One turning vector, and how many ticks it has turned:
The counts run from 0 to 262.
[134 165 150 131 154 160 172  64  91  92 148 139 108 112 177 125 152 165
 118 130 107  93 134 136 153 111  53 132 154 110  95 140 143 129 120 164
 110 139 126 164 121 116 117 133 143 155  81 137 121 124  90 139  96 150
 139 138]  84
[163  89 103 153 115 112  95 175 163 145 120 107 110 140 102 148  84 109
 146 175 169 137 120 183  94  91 115  72 140 149 143 105 148 137 174 144
 132 163 139 132 120  89 130 125 133 122 120  84 119 123  97 121 171 122
  93 112]  143
[ 70 135 137 132 125 126 135 135 103  97  82 179 146 154 131 150 163  93
 116 129 128 119 119 137 103 125 137 147 105 111  86 189 128 127  92 130
 135 160 150 126 148 129 138 121 165 149 100 184 123 118 156  85 149 138
 192 144]  183
[139 103 102 126 146 103 118 166 121 119 169 171 150 165 140 145 143 121
 195 176 127 125 126 127  72 145 144 112  98 147 146 158 127 135 156 142
 132 201 140 133 149  90 137  75 144 158 105 108 138 113 102 148 133 158
 162 102]  13
[ 70 130 159 171 112 105  99 102 107 168  68 138 140 120 127 172 131  83
  94 145 195 103 134 155 112 109 143 101 120 130 119 126 146 155 137 121
 156 124 116 141 126 162 110 122 104 112 145 129  87 100 141 105 160 137
 172 119]  178
[136 107  99 140 100 149 140 125 148 150 120 100 107 122 117 109 126 107
 104  93 130 120 142 101 126  69  90  64 135 144 115 129 105 163 143 144
 109  97 159  83  86 176 153 101 138 117  87 147 166 143 112 123 167 138
 145 144]  109
[144  88 123 133  96 136 109 122 159 174 128 116 107 159  98 118 105 123
 115 153 152 128 109  91 130  71 130 111 113 145 104 160 132 159 128 118
 105 139 171  70  94 114 154  75 161  85 117 175 164 113 170 124 180 129
 106 124]  128
[159 124 113 126 103 138 116 113 149 132 122  99  80  98 148 113 128 153
 133 153 161  46 164 106 136 101  90  68 151 141 103 108 102 115 169 163
 133  90 118 149 101 130 114 148  87 128 104 146 116 137 132 132 143 157
 106 149]  227
[113 144 136 149  98  86  81 151 130 134  70 135 131 127 120 149 114 100
  92 122 148 121 136 132 118 126 118 131 130 153 134 110 135 169 140 100
 133  93 111 145  85 185 109 131 113 130 121 144  60  94 106  97 177 110
 187  95]  175
[179 134  94 159 141 110 131 117 144 134 156  96 114 146 120 132  95 144
 123 152 109 183 116 163 132 120  88 126 135 142 172  99 157 174 124 137
 131 162 139 114  99 126  98 122 173 101  80 101  99 106  55 128 156 111
 112  82]  139
[176  82 130 117 110 152 114 169 152 136 119 123 101 102 125 146 107  84
 125 114 169 101 136  98 132  77 128  90 131 148 108 157 101 116 140 146
 129 107 128 104  81 124 191  99 103 116 106 161 171 145 146 120 159 142
 132 164]  247
[196 149 136 154 138 135 148 127 121 120 144 131  80 122 121 143  97  87
 111  99 103 169 128 145 167 109 100 173 159 141 151 132 160 139  93 134
 121 129 123 106  64  92 144 113 157  79  83 146 113 132  93 131 116 107
 124  94]  120
[104 137 104 155  73 142 131 125 159  99  89  83 115 121 145  65 121 146
 120 160 130  63 152 157 110  88  90 117 140 124 118 124 115 122 112 139
 145  95 146 131 149 121  95 171 103 114  84 129  95 120 118  95 136 159
 118 150]  209
[196 143 134 162 135 137 138 111 131 128 138 117  77 113 120 153  87  93
 107 102 137 156 119 156 165 114 111 161 156 139 161 117 159 142 100 125
 123 142 121 115  63 109 131 116 156  69  84 139 108 132  97 137 114 117
 109 100]  121
[ 82 109 119 123 112 153 150 137 125 138  64 122 143 136 137 128 144 121
 117 167 130 103 135 160  87  73 116 130 116 102  86 168 118 115  87 159
 172 141 142 124 182  92 133 133 125 127 110 139 136 102 150  71 155 137
 148 169]  61
[139 149 135 131 172 147 117 101 137  80 131 124 129 108 173 137 135 152
 133 159 109  83 128 157 113 153 111 169 124 112 128 150 137 107  58 143
 167 142 148 177 136  66 129 137 118 115  91 128 100 112 108 138  89 168
 115 155]  67
[120 163 113 152 119  98 128 135 119  79 123 148 160 152 140 129 140  92
 118 114 117 138 127 134 114 151 129 165  96 128 157 147 113 151 109 112
 142 137 126 130 117 170 101 131 153 130  66 165  79 101  83  98 136 128
 201 117]  35
[120  90 114 128 104 114 108 111 161 158 141 116 172 164 120 110 115 145
 123 178 180 131  94 109 116  96 101  93  93 127 127 157 146 156 174 115
 104 175 147 113 111 152 136  85 154 120  95 139 133  92 119 120 190 125
 118 126]  8
[ 71 119 175 149 139 106  91 110 105 140 103 178 158 162 131 160 136 115
 110 133 178 106 107 129 112 125 126 108 113 136  97 164 162 152 146  97
 102 175 143 150 114 140 162  83 131 154 127 147 106 103 146 130 155 141
 175 115]  28
[119 177 152 137 136 137 137  79 107  93  98 138  90 129 154 122 146 170
  84 141  87  94 135 145 146 132  88 170 157 112  85 133 150 134  71 127
 127 121 161 146 122  99  91 144 157 127  96 166  76 113 129 114 119 132
 130 119]  204
[ 74 115 121 153 106 142 139 116 124 160  61  99 134 129 133 128 140 119
 112 179 164  88 144 187  89  80 120 105 125 104 111 133 124 125 106 154
 188 121 138 124 184 108 103 143 106 110 120 116 112 106 150  88 141 158
 137 154]  59
[172 151 109 120 131 131 103 140 155  70 118 117 102 110 171 108 130 155
 139 151 101  64 145 139 113 150 110 165 140 129 137 133 110 103  79 145
 159 106 140 163 134  72  98 153 102 112  95 142  84 112 112 120 109 167
 113 145]  69
[ 68 121 136 145 114 129 129 143  96 111  83 179 139 151 121 156 152  88
 116 133 152 107 130 141  99 116 151 129 110 118  75 180 121 118 110 131
 142 158 140 126 152 121 135 123 148 148 119 169 128 116 159  83 156 144
 189 144]  182
[177 148  90 158  99 126 169 124 116 116 151 128  63 133 120 124 131  95
 133  98  98 147 157 110 150 119 121 127 146 156 145 107 101 157 120 155
 117 116 135  68  98 137  97 111 174 107  72 160 135 153 115 132 133 133
 158  98]  257
[109 173 121 157  97  97 114 132 130 102  71 126 100 137 132 102 133 138
  95 130  85  98 148 133 112 145 114 167 148 145 115 117 119 158  75 114
 140  77 151 130 123 141  83 153 135 120  98 164  63 103 121  96 143 131
 163 106]  53
[140 115 107 165 137 114 147  98 110 148 178 142 102 165 127 118 148 127
 169 165 112 124 131 134 101 135 149 124 111 153 147 144 133 151 119 137
 117 183 180  88 140  64 113  60 163 110 100 126 150 130 139 170 112 167
 139  95]  133
[ 73 132 166 179 140 109 101 113  92 110 122 193 149 157 137 146 147 101
 144 143 171  87 135 145  99 150 157 125 104 143 118 168 148 140 136 104
 116 174 146 151 133 126 137  82 125 152 115 143 110 115 140 137 116 173
 196 114]  30
[168 134  83 145 122 110 151 135 133 109 163 128 103 166 121 111 117 135
 147 142  75 175 121 133 118 125  97 146 129 143 157 128 125 168 119 144
 113 162 147  95 123 108  94 110 192 118  69 126 120 122  73 125 156 116
 146  92]  137
[119 118 113 154 119 101 108  97 132 148 139 118 168 139 136 145 120 108
 123 181 196 131 119 149 132 132 112  86  81 128 164 127 140 148 187 132
 144 173 103 131 115 179  96 129 144 110  97 121  87  90  87 110 166 132
 151 117]  159
[180 120 149  95 135 155 152 150  91 131 146 170  87 101 162 163 151  91
 167 132 128  86 152  85 138 100 122 140 134 137  95 162  98 109 135 183
 135 123 108 109 111 101 160  97 118 134 110 169 158 135 145 139 119 130
 170 139]  98
[162  97 100 165 126 118 102 151 159 149 126  92 109 134 107 139  85 121
 135 172 163 149 131 187 106  98 109  82 141 135 160 101 153 145 168 143
 138 166 126 141 112  96 118 127 138 114 119  83 111 111  82 133 161 134
  93 112]  142
[ 78 143 143 133 144 128 134 109 101  88  99 181 154 157 134 156 162 101
 109 119 117 130 118 137 112 135 124 159 105 103  87 189 132 133  74 125
 138 161 158 130 144 129 137 116 162 143  88 180 120 111 136  88 136 144
 179 147]  184
[186 146 148 101 142 149 165 115  84 120 154 169  73 107 154 160 147 110
 131 108 110 108 145  73 166 116 110 158 138 135  87 163 112 123 109 157
 113 120 113 109  89 126 139 104 150 131 102 190 144 132 136 133 128 123
 163 128]  100
[105 168 126 168 156 126 114  80 126  69 116 149 160 123 151 153 150 105
 108 110 123 118 115 164 111 176 130 153 110 116 139 149 135 129  57 110
 157 148 155 156 123 128 119 134 145 113  69 145  86 116 104 117 106 174
 156 147]  187
[104 145 154 159 107  90  85 128 122 151  68 132 140 134 122 153 112  93
  82 126 164 112 132 139 125 118 120 113 118 143 126 120 141 169 137 106
 140  99 115 146  90 186 109 128 109 116 127 142  67  95 111 100 171 110
 174 106]  176
